Named turns come first, each shown by rows before and after it. Which turns, in which order, take the first row of each pair that follows to the second? Write the first one first, as in the answered first pair.
turn q_210:
[ -4 -29  -5   5   7 -20   7 -13   1  -3] -> [ -3   2  12 -11  33   5  -6  -1 -13   5]
[ 14  -2   5  70 -10 -23 -10   2  10  15] -> [ 13  26  16  47  14  15 -21  34   1  31]
[  1  41  36   0  26  13 -41 -29 -46  13] -> [-37  -7 -35 -20 -31  22  15  38  37  37]
turn q_76:
[-28  -9  14 -32  38 -18 -53 -22 -11 -24] -> [-25 -13  16 -24  41 -22 -50 -27 -14 -26]
[ -8 -29 -14   4 -22 -27   4 -16  16  -8] -> [-18 -18 -23 -14 -27 -15  -1   1  25 -12]
[  0  38  16  54 -55  -3  21 -29  -8 -48] -> [ -5  50   8  37 -65   0   8 -15   9 -49]
turn q_899:
[ 41  -7  -1  47 -16   5  52   6 -31  32] -> [ 26 -27 -19  32 -20   3  60  23  -6  38]
[ 95  48  -3 -17  11   3  -1   6  -6  61] -> [ -6 -54 -44 -51 -12 -17  28  33  58  44]
[ 61 -58   7  19  30 -42  20 -27   2  26] -> [ 75 -44  -6  12  33 -35  18 -12   5  38]
[-20 -53   3   0  32 -20   6   1  23  -9] -> [ 20 -13  27  22  43 -13 -11 -25 -16 -19]
Now pairs of rows:
(2 to 3 turns a pair)
[  0 -12  27 -12 -29  -7   7  16  38 -26] -> [ 29  12  27  -8 -35   1  11  18  33 -11] | q_899 q_899 q_210
[ 35  36 -15 -16 -13  43  23  71  28  59] -> [-49  16  40   3   9  75  40  50  -5  12] | q_899 q_899 q_210
[-30  -2 -14   4 -33 -23 -23  -5  25 -33] -> [-42  10  11  14 -21  -4 -28 -15   4 -45] | q_210 q_210 q_899
[-11 -10 -13  42 -30 -11  23  -6  26 -10] -> [ 9 46 11 29 -1 32  5 16 -4  9] | q_899 q_210
[ 19   2 -36 -19  -5 -43 -36 -15   1  52] -> [  1  20  -5 -35  30 -19 -58  -9 -20  43] | q_899 q_210
[-12  12 -16 -15  -2 -12   7  17  25   8] -> [-32   6  -3 -16  14  -9   3   9  21  -7] | q_210 q_210 q_899
[ -9  -4 -21 -26 -31 -25  -2  18  24 -36] -> [-31  19   9 -34  -4  12 -10  25   5 -41] | q_899 q_210 q_899
[-28 -43 -20 -25 -12 -42   2  -5  36   1] -> [ 19  23   9 -46  35 -11 -34   8  -3  21] | q_210 q_899
[ 15  56 -11 -51   1   0 -30  15 -19 -20] -> [-12  -5 -23 -10 -37 -45  -1 -27  -8 -53] | q_210 q_899
[-60   0   7   9  35  64  54  22  -7   0] -> [ 35  44  14  60  17  25  36 -35 -43   5] | q_210 q_899
[ 59  30   5 -23  35  28  -4  39  10  68] -> [ 46  -7 -31 -16  -5   8  26  45  49  69] | q_210 q_210 q_210
[ 20 -25 -10 -17  26 -36  -8  12  -1  28] -> [  9 -14  -6 -31  36  -9  -4  30   3  34] | q_899 q_899 q_210
[-16   0 -60 -23 -57 -12  -7  49  42  -7] -> [  7  61 -24  -9 -44  44  -2  55  14  -1] | q_899 q_899 q_210
[ 7 46  4  4 -9 54 19 41  4 17] -> [ 25  27 -30  27 -59  -3  23  -2  20 -11] | q_210 q_899 q_76
[ 31   3 -20  51 -10 -49  26 -35 -29  27] -> [-67 -37  14  27  24 -15  26 -25 -32  -4] | q_210 q_899 q_899
[ 11  47  21  -2   4  40  -8   0 -22  -3] -> [  6  20 -13 -22  -1  37  13  37  14  27] | q_76 q_899
[46 16  6 -9 40 20  6 42 -5 56] -> [ 60 -19  -4  46  -1 -38  18 -22  -5  25] | q_210 q_899 q_899
[ 37  26  14 -12   7   6 -24   9 -23  24] -> [-29 -20  28 -27  25   8 -24   9 -22  -4] | q_899 q_899 q_210
[ 25 -46 -29 -29 -43   5   1  36  78  18] -> [ 79  21  43  38 -13   4 -29 -53 -14 -20] | q_899 q_899
[ 37  35 -18 -78  32   3 -25  50   0  36] -> [ 59  37   7 -42  43 -34 -49 -13 -35  13] | q_210 q_210
[-20  -7  -8  23 -17  63  64  42  24  43] -> [  4  42  39  22  30  78  28  22 -23  38] | q_210 q_210
[-50 -16   0 -12 -26  61  27  28  17   9] -> [-20  -9 -12  26 -60  39  41   1  18   9] | q_899 q_899 q_210
[ 46  13  -6  44 -11  39  56  13  -4  45] -> [ 50  24   7  49  -3  40  43   5 -23  40] | q_210 q_210
[26 36  6 26 11 40 31 28  0 30] -> [ 14  12 -14  33 -12  24  49  27  24  30] | q_210 q_210 q_210
[-68 -30   0 -35  21  14  -7  16  15  -8] -> [ 21  31 -21 -43  16  14 -23  42  12  39] | q_210 q_899 q_899
[  4 -27  -6  27 -30 -43   4 -55 -10 -35] -> [-64 -17  26 -21  24  25  -3   0 -12 -34] | q_210 q_899 q_899
[-40 -10   1 -20  27  66  37  60  14  35] -> [ 81  25  13  55   2 -11  10 -41 -35  23] | q_210 q_899
[  1   3  29   2  39 -17 -24 -10 -32  -2] -> [-45 -20  21  -7  27  11   4  13 -10  -6] | q_210 q_899 q_210
[ -4 -53 -56 -27  16  -5  17  24  42  43] -> [ 22   6 -40 -13  14  44  31  44  27  56] | q_899 q_899 q_210
[ 15   8 -31  34 -16   2  26  39  17  43] -> [ 26  -2 -25  57 -24 -25  24   5   8  30] | q_210 q_210 q_210
[ 29 -70 -13 -11  24 -34 -32 -36 -40  13] -> [ 45 -40 -35 -45  19  17 -19  36 -16  56] | q_899 q_210
[-17 -36 -10  12 -22 -21   9  -9  22 -20] -> [ 36  41   2   3 -15   9 -14   7   2  -4] | q_76 q_899 q_899
[-28 -16  46  17  24  38 -16   6 -40  -4] -> [ 13  -7  38  25  27  34  -7  12 -45  28] | q_899 q_76
[  7 -69 -28  12   6 -20  28  14  29  38] -> [  4 -35 -14 -21  33  26  18  51  19  55] | q_210 q_210
[ 34 -38 -18   9  13  -8  43  10  12  37] -> [ 32 -16  -6  -5  27  19  34  23   7  41] | q_210 q_210
[ 43  15 -56  -4 -43  -6  39  41  16  34] -> [ 70  51 -27  19 -33  -6  20  15 -18  25] | q_899 q_899 q_899
[  0 -37 -47  -4  -8 -16   3  39  11  25] -> [  2  -1 -25 -22  22  18 -15  54  -9  34] | q_210 q_210
[ -6  22  26  -1   6  33  26  -6 -22  13] -> [17 23  7 -6 -5 22 25 10 -4 35] | q_210 q_210 q_899
[-41   4  20 -23  31  46  15  15   1  28] -> [-24  10  43  -4  40  20  -1 -29 -35  11] | q_210 q_210
[-16 -79  -9  20  -3 -56   5 -40  23  -4] -> [ 22  26   3 -22  20  54   7  59  17  59] | q_899 q_210
[  8  40  22 -10  27   8 -36  -6 -23 -39] -> [ 25   5 -11  11 -18 -42 -21 -31   1 -46] | q_899 q_210 q_899
[ 17  28 -31   9 -37  -9  38  33  24  19] -> [ 32  29 -35  -1 -27 -22  21  29  23  23] | q_210 q_899
[ 19 -17  18 -10  62 -32 -47 -33 -29   7] -> [ -7 -43  15 -17  55 -41 -38 -36 -17  -1] | q_899 q_899 q_899
[-37  -9  19  27 -37 -17   8 -36  -3 -66] -> [-55 -28 -10  -1 -46 -15  18   2  30 -45] | q_899 q_899 q_899
[-21 -56  21  38  26 -12  54 -31  -3  16] -> [30 -8 -6  9 24 15 53 26 17 70] | q_899 q_899
[ -4  38  20  18  -3  21 -17 -11 -26 -29] -> [ 30  44 -15  17 -28  12  -6  10  -4  -1] | q_210 q_210 q_899
[-17 -52  -3  16   7 -25  29 -15  39 -28] -> [ -2 -32  24  26  33 -29   3 -47   2 -41] | q_210 q_210 q_210
[ 24  30 -51  -4 -19 -36 -13  -5  26  -5] -> [ 16  16 -32  16 -17 -48 -18 -36  10 -29] | q_899 q_899
[-86 -74  35 -28  64   1  -8  11  11   2] -> [-78 -66  47 -26  77   4 -16   1   0  -2] | q_210 q_210
[ 28  41  22  34  15  35  35  -3 -25   3] -> [ 29 -12  -4  44 -11 -31  36 -43  -9  -4] | q_899 q_210
[ 20 -74 -15   0  24 -44  35  -2   7  40] -> [ 35 -61   6  10  42 -50  15 -29 -23  30] | q_210 q_210 q_210
[  5   1 -26 -11 -16 -55  -7 -24  -5 -23] -> [ 20  48 -16 -35   8  -8 -12  20  -5   3] | q_899 q_210
[  6 -42 -37  30 -14 -31  53   1  33   8] -> [ -2  -3 -27  -4  14  29  48  56  32  32] | q_210 q_210
